Where one turn sends some rows of the set: a few examples, then the rows asked:
z686: [ -8  12  17  -1  14   3  -9 -19  16 -26 -13  12 -31  13   3 -28  20   8
 -17  -6   4   1 -17  -1 -16   0  14  -9 -13   8   7  -9  11   9  -6  10
  17   9   0  17 -13   0 -23  15 -20 -16]
z36: [-13  12  17  -4   7 -12  -4  -9  12   2  -5   2 -33  -6   8 -36  23  -2
  -4  -3   5  -8 -20  -2   6 -20  -5   2  17   5 -12  -5   8 -12 -15  -1
  18   9  10  15  -4   4   1  34 -19 -17]
z845: [-13  16  21  15  12  -7 -12  -9  28 -10  12  -6 -22  12  -2 -20   2  -2
  -4  -7   6  -6 -10   4 -13 -11  23 -12  17 -11   1   7   9  -6  -8   4
   3  -2 -21  20 -17 -16   4  10 -16 -15]
z101: [  3  10  12  15  -2 -17   0  -8  11 -28  -7   5 -39   3   6 -28   6  20
 -17  14  16   2  -2  17 -10 -10   3   9  25  -4  -8   8  14 -11  18  -3
  17  17  -3   6  -1  -1  -7  19  -5   1]
z32: [-16   9  21  10  -4   0 -21  -8   6 -12   7   6 -35  11   3  -3   4  19
  -9 -11  14 -13  -1  -1 -24  -1  -6   5  12  15  17   3   7 -12 -15 -10
   9   8   0   4  -9   6  -2  18  -8  11]
z938: [ -3  10   7   8   3   1  -3  11  18 -17   0  -3 -34   2 -11 -25  14  20
  14 -21  12 -23 -12 -10 -11 -13  28  10   9   2 -12  19  -8   8  -1   3
  18   1   9  13  -7  -5   0  20  -2  -7]
z466: [-15   8  23  17  14 -11  -5 -13   8 -11  -8  10 -17  -4 -13 -22  20  16
 -23 -10  -6  -3 -14  -4   7  -7   5  10   0   0   0  13  13  -1  -6   4
  33  27   9   8 -36  -1  -4  17 -19 -10]
z858: [-14  24  21   4  12  -9  14 -13  13 -27  -5  -7 -31 -14   7 -18  12  -2
 -10 -15  22 -27  -8 -13  -9 -18   9  17   9  -2   5   4  -3  -3   5   6
  -3  12  -2  24 -11  -6  -6  28  -3 -13]
z620: [  1   2  25  -7   2  -9  -2  -4  -5 -25   0  17 -15   8   0 -16   2  33
  -2  -1   8   2  -1  -6 -13 -18   2  -7   2   2  -1   8   1 -11   4 -10
  29  21   2   8  -2  13 -15  10 -12 -12]
z883: [  6  12  20  -3  17 -12 -16  -2   8 -37  -3   8 -17  14 -13 -18  -8  20
 -11  -5   0 -10  -4   0 -16 -16  15  -9  19  18   8  17  16  -7  -3  -7
  23  12  -2  17   0   6   7  12  -9   1]
z817: [-12  20  20  17  10 -15  -7  11  24 -24   7  -3 -31   2 -10 -26  14  23
  -4 -23   2  -4 -21  -2  -6  -2  24  -5  -1   1  -5  17   5  -2   5  -6
  21  23   4   3 -27   3   1   6 -24 -12]
z249: [  1   8  21  11  15  -4  -5   5 -10 -18  11  10 -31  -7   7 -12  11  14
  11   7  15   3   3 -12  -8  -6  -7  11   9   7   4   4  11 -14  14 -14
  21  21  11  13  -8  -2   9  14 -11 -14]
z367: [-13  25  19   4  14  -7  11  -8  15 -30  -6  -9 -32 -10   4 -21  16  -2
 -10 -15  24 -30  -9 -11  -9 -15  15  17   4  -3   2   9  -7  -2   5   7
   0  10   0  21 -11  -5  -5  27   0 -14]
z548: [-11  12  17  -1  12   3  -7 -18  13 -23 -13  13 -26  10   2 -28  24   7
 -20 -10   3   3 -15   1 -10   0  13  -8 -15   5   8  -6  10  11  -7   9
  14   9   5  15 -19  -4 -20  16 -20 -15]
z251: [  5   2  16  20  22  -5  -4   2  12 -31   2  10 -27   2 -12 -12 -11  11
  -6   2  25 -12   6 -12 -15  -9   5  13  15  14  10  10  19  -8   0   0
  13  10   8   8 -12   3  19  26  -8 -14]
z52: [-10   9  26   7  -4  -7  -7  -1  10 -11  -6   2 -33   2  -4 -12   5   4
 -13  -5  11  -8   9   9 -13   4   3  13  10   2  18  15  20 -15  16  -5
  23   9 -13   5   7   8 -12  19  -4  -3]
z675: [ -7  34   7  11  -2 -10 -12  -3  -1 -30   0  15 -37  12   0 -22  -2  32
  -9   2  19  -4   1   7 -12 -15  -3   1  11  15   0 -10   9  -8  -7   8
   8  13   4   7 -10  -8  -3  19 -11   7]
z847: [-16  13  19  -9   7 -13  -5  -7  13   2  -7   0 -36  -3   9 -37  16   1
  -7  -4   5  -3 -22  -3   0 -21  -5   0  12   4 -12  -9  12 -16  -9  -4
  17  14   7  15  -3   7  -1  38 -18 -16]
z214: [-15  16  24  11  12 -10 -14  -6  30 -10   8  -6 -22   7  -1 -21   5  -1
  -8  -7   6  -6 -13   4  -7 -10  26 -15  13 -13  -2   9   9  -9 -10   1
   5   1 -16  15 -19 -13   6   7 -19 -11]
z677: [ -5  11   9   1   6  -3  -7 -11  -2   1  -7   9 -20  -7 -10 -18  19   6
  -1  -4   1 -21 -11  -8   2 -18   5  17  18   6 -12  21  10   9 -10   8
  30   7  11  22 -14 -11   2  25  -8  -7]

z367 -> z36
z32 -> z52
Now find these:
z686 -> z845
z466 -> z817
z620 -> z883

Where one turn sends some rows of the set: a few examples, then the rows asked:
z552: [  5   9  -1   2 -17 -14   0  10  -1  -2  -1 -15  -3  15]
z713: [  7   8  20   4  -3 -21  -1 -27  -3   0  -4 -12   7  -6]
z79: [  2  24   2   1  14 -13  21  -5  -6   5   0 -12   3  -2]
z15: [  6  13  -3  11   4 -22   8  10  12 -14   7   1  13  12]
z545: [ -1  18   0   0   6 -16  29  -3  -3   2  -1 -18   1   5]
z342: [  3   6   2   1   4 -26   5  20   1  -7   0   1  11  -3]
z414: [ -1   6 -15   9  -1 -13  27 -11  -7  -1   1 -12  14  -1]
z784: [  5   6  10   0  -8 -24  -5 -26  -7  -1   2 -13  18  -6]
z729: [  3   7 -12   9   6 -11  20  -9 -12   5   2  -7  16  -9]
z30: [  7   7  22   6   7 -12   1 -15  -6 -21  -5  -9  11 -10]
z699: [  6  15  20   1  11 -16   3 -16  -3 -21  -2 -12  15  12]
z11: [ 11   3  -4   6  -6  -8 -10   4 -11   7  -6   1   4   6]
z132: [  4  -2 -16  -5 -10 -21  10  -6  -1   1   3  -5  -5  13]
z411: [  3  -1  14   0   2 -20  -2 -10 -16 -16   0 -11  25  -6]
z406: [  6  10   4  12   2 -17  10  12  13 -17  -2   1   1  -6]
z89: [  5   0   5  23   3 -25   1 -12 -17 -18   0  -8  16  -1]
z422: [  8  13  -8   6   7 -19   4   8   8 -12   2   8  17   6]
z118: [  4   5   3   3  -1 -14   3 -19  -5 -27   0  -9  27   5]
z518: [ -1  16   5  -9   4 -25   7  -5 -10 -28 -13 -11   2   5]
z523: [ 12   3 -10  15 -13  -5  -5  -2  -3  -1  -2  -1   5  13]
z488: [  0  -2  12   2  -6 -12  13 -15  -2 -30 -11 -12  12  -1]
z912: [  7   2  -2  14   2 -15  11   9  10 -16  -6   8   6  -5]
z54: [  0   2   6  -7 -15 -20   8 -27   1 -11 -12 -12   9  -1]
z248: [ 11  10  -2   3   4 -21  -4  -4  -5  12  12  -6  -6   1]
z687: [12 13  1  2 -5 -4 -8  5 -4  1 -9 -1 -7  0]
z988: [  8   6  10  16  15 -21   0 -13 -17 -15  -9   1   9   1]
z273: [  5  17  -4   6  13 -10  17  -8 -11   7   1  -7   9 -11]
z563: [  5  16  10  -1  17 -23   3  -9 -14 -20 -15   0   4   6]
z836: [ -3  10  -9   5  -1 -14  32  -7  -3  -3  -2 -17   5   4]
z788: [ 12   9 -14   6  -2 -13  -3 -11  -1   3  13  -1  -3  -6]
z783: [  8   0  -5  14 -20  -8   3   4   0  -5  -4 -10  -4  10]
z706: [  1   5  -2  16  -8 -26   5 -10 -11 -28   4 -17  16   0]
z221: [  6  -4 -18   2 -12 -16   5  -7  -3   0   4  -2  -4  -6]
z721: [ -1   0  19  -6   1 -23  10  -7  -9 -21  -8 -16  14  11]
z915: [ -2  13  -1   1  -8 -25   9  -7  -6 -33  -4 -19   7   2]
z718: [10 21 -1  0 -8 -8 -6  5  2 -3 -2 -8 -6 13]
z463: [  1   5  13 -10  -6 -25   8 -24  -2  -4 -12 -13   8  11]
z218: [  2  -2   1   8   1 -27  11  18   1  -8  -2   2  13   4]
z842: [  8   7   5   3   2 -19   7  -2   1   6   3  -7 -19   4]
z286: [  4   7   1  -2 -13 -18   1 -31   0  -9  -2 -11  17  -3]
z110: [  6  12  18  -1   0 -21   3 -29   2  -3  -7 -11   6   9]
z454: [  7   7  -7   1  -3 -17  12  -8   6  -1   2  -5 -15  17]

z518 -> z915
z454 -> z132
z414 -> z729
Now find these:
z718 -> z552
z218 -> z912
z110 -> z463
z30 -> z699

Where one turn sends some rows of the set: a few examples, then the rows asked:
z453: [ 10  -1 -15   5 -17  14  -5   5 -20  -1  -8  -9   9  13  -6 -17  -8   0
   0   6   5  -5   6   6   0  -1  -4  -8  11   9  -8  -3  -3]
z246: [  9   0  -3  13  -8   7   5  -9  10  -3  12   0   0  -4 -20   8  -4   3
  -2  -8  -5  17  28   1 -20   5   2  -7  -3 -11  -2   8 -18]
z108: [  6  10 -14   3  -9   6 -10 -10 -14   6 -11  -3  13  -4   0   1   9  -8
  -9  18   3  -8  15  -5   0 -14  -2   1   2   1  -3   1  -4]
z464: [ -4   9  -4   6  -8  16  16  -7  12  -2  -8  -8 -12 -13  11 -10  -1  13
  13   1  10   7   1   0   5  -2 -15   9  -7  -5   1  13   0]
z47: [ 11  -1   9  16 -11   5  19  -1  10   1  14 -14  -2  -8 -16  -2 -15 -10
   2   0   1   3  -3  -5   1   8   6  -8  19  -5  -4   5  -8]
z723: [ 12   7  11   1  -7  -5   7  -9   2  -3 -13 -10  -5  -4   9 -11  -8   7
 -17   1 -11   6  12  -8  -6  -5  -9  24   8  -8 -19 -11   3]
z203: [ 11  14 -11   3  -7 -13  26  -2  -6  10  19  -5  -6   4  -8   7  -6   2
   9  11  -8   3   8   2 -19  12  -8   4  -1   0  -5  -5  -4]
z26: [ -6   5   9  -2   3   4  10  -6  -8 -10   9  -3  -3 -24  14  14  -5  -7
   0  -8  -3   0  12  -8  -2   6   0 -10   1   7  -2  -5   3]
z626: [  2   4   3  10 -17  -2   5 -16   9  -2   1  -7 -11  -1  -4  -1   6   4
 -17 -11   0  10  16   9 -17  -7  -4   5  -4 -22 -27  14  -2]
z939: [  0   2   0  -3  10  13   8 -11  -2  -6   4   0   0 -21  21  -2   2  -5
  -5  -4   1   7  15 -10 -12  -7   0  13  -6   6   2  -7  -8]
z113: [-12  -1  -3  10   0  -4   2 -13   0  13  -2  -6 -11 -17   6   0 -22  -4
  -2   8 -13   1   5  23  -2   0  11  -8   6   9  -7   6  13]
z874: [  1   5 -20   5 -15   1  13 -18   7   8   7  -6  17  14   7   1   0 -11
  -1   7  -6   4   7  13  -6  -7   6  11  -8   8 -12   4 -12]
z195: [ -5  13  -9   5 -27  -7  13 -23  -4   9  10 -10   9   0   0  -6  -9  -5
  -3   9  -2   4   6  17  -6  -3  11  17  -3   5 -17   5  -2]
z356: [-10   8 -16  -3 -20  10   6 -16   4   7   9 -14  15  -2  -7 -11   0   1
  -1  -3   6   5   4   5 -11   9  15   6  -3  14 -16   3 -13]
z97: [  1   2   4  -2 -12  12   7  -2  12   1   1   1 -16   6   7 -10 -13  11
 -13 -12  -3  10  23  10 -18  -6 -22 -13  -3  -7 -15  10   4]
z638: [  1   6   3   4 -10  10 -10  -5 -11  22  -9  -8  -4 -13  -9   0  -1  -9
  13   8  -2  -4   4   0   1   3 -16  -9  -3 -13   1   3   2]
z170: [  3   5   7   8 -19   6  14   1   8  -3 -10  -9  -5  -8  13 -19  -9  21
   0   6   5   6   6   1   4   0 -18  13  -1  -3 -10   8   9]
z40: [ -8   8   1 -12  -3  11  -3  -9  12  22 -11  -9 -21 -15   1  -2 -14   2
   3   3  -4   3   6  13  -5  -2  14  -3   0   2 -11   8   7]
z870: [  5   3   1  10  -2   0   9  -4  17   3  20   0   2  -4  -9   1  -4  -4
 -12 -10  -3  10  27  -9 -20  -3 -11  -9  -8  -7 -10  10 -11]
z262: [ 14   1  -2   6   2   0 -12   5 -25   5 -12 -11 -10  -3  -9   7   1  -7
   5   5  -2  -4   8   6  -1  -2   7  -1   7  -3 -15  -6   4]
z759: [ -2  10  -7   3 -14  16   1  -6  15   0  -7   4 -10   3  -6   4 -12  12
  -8 -13 -12   7  27   7 -23  -7 -18  -7   7 -10 -12   1   1]
z439: [ -7   0  -7   9 -24  14  -7   3 -15  10  -2 -14  16   5  -6 -14  -7 -10
   3   4   3  -5   7  -2  -4  -6 -16  -4  12   4 -12  -2  -5]
z222: [  6  -3   5   0  -7  -1  -4  10 -26   9   2 -17 -14  -3  -8  -3  -1 -11
   6   1   6  -8   8   7 -11  -7  -7  -1  11  -6 -10 -10   3]
z582: [  9  10   8 -12 -20  10  15  -9  -3  -7  -7  -5  -3   5   7  -3 -12  -5
 -17  -4 -14   1   6  -6 -14  -4  -5   3  22  -6 -17 -12  -3]
z673: [  4  12  -9  -6  -5  -1  16   5   1  11   5 -19 -22   7 -11  11   3  12
  10   1   1   3   6   0 -20   8  -4   5   5   0 -20  -6  -5]
z361: [ 15 -14   9  24   1  -2  12   0   4  -4   6 -16   4 -15  -7 -18  -9   4
  -8  -1  -3   8   2   0  -2  13   0   4  10   5  -7  -3  -5]
z745: [ -7  -7 -18  -5   2  10   5   0   7   4  -2  -9  -2   1   8   2  -5   7
 -11  17  -5   5  20 -10 -21  -3   6 -11  17  12  -3   3 -13]
z572: [ -1   3 -11   4   8  -9   6 -10   8  11  -8  -7 -15  -4   3   4  -9  -9
   7   0 -13  -2   2  26   1  -5  13  -1  -5  -1 -11   5   7]
z386: [  7  -9  -2  25  -5  17  16  -1  12  -1   1 -19   1  -2  -9 -17 -10   1
   3  -5   1  11  -6   0  -4   3  -3   5  16   4  -7   3 -14]
z445: [ -2 -11 -21   2  -2   6  13   1   2  -2  -7  -2   5  14  19  -2  -8  -1
  -3  13 -15   8  12  15 -12  -8   2  -9   7  14  -9   6  -8]
z215: [ 15  14  -1   3  -8  12  -4   5  -8  20  -3  -6  -3  -3 -12   1  -6  -6
  14  10   7  -6   8   4   7  -5 -13  -7  -6   4   0   1   5]
z890: [ -1   6  -4   2 -23   2   4 -12   6 -10   2  -4 -15  -2 -10  -3  -1  12
  -6 -10   9   7  24  20 -15 -12   5   6  -1 -17 -12  11  -2]
z959: [-10  -6   1  13  -6  13  -3  -2   7  -6  14  -2  -4 -12  -5   4 -13   3
  -5 -18   2   8  30  17 -16  -7   3 -10   0   9 -10   3   0]
z363: [ 10   3   4   1   4   6  11  -3   3  -3  -9 -12 -15  -2   2 -10 -11  -6
  -9 -11 -11   4   4  -4 -16 -11   0  21  18  -6 -18 -16  -4]
z815: [ 11   9 -17   1   3  -6  22   7   7  13   8  -3 -13  12   0   8  -7  -2
  16   1  -9  -5   5  12 -13   1  -7   0  -5   0  -8  -3   4]
z145: [ -8 -13   1  15  -3   2   0  -4   4 -11  11  -5  -5  -8   0 -10 -10   1
 -10 -20   0  13  20  10 -11   4   6 -14  -5  -2 -18  15  -2]
z832: [  8  -1   9  10   6   3   7  -7   4   2  12  -3   6 -25  15  -5  -3   4
  -7   0   0   2  15 -11  -4   8  -9   6  -8   9   3  -7   2]
z143: [ -9   8   2   4 -29  11  17 -14   6  -8  -5 -12  -6  -8  13   1   1  10
  -3   9  11   1   2   2   7  -5  -9  -1   9  -8  -6  15   3]
z200: [ -2  -4  -5  -5 -13   2  -9  -4 -24   0  -8  -7   7  -4   4  -7   4  -9
  -3  17   1   0  18  -9  -7  -9  -2  -2   5 -10   1   3 -11]
z521: [ -4   0 -14   2  -6   1  15   0  -4   3  -6  -1  -5   7  15   2 -18  10
  -4  22 -20   9  16   2 -17   0 -12 -11  15  10  -5   3  -1]

z246 -> z200
z145 -> z453
Now find these:
z170 -> z815
z582 -> z40
z386 -> z521

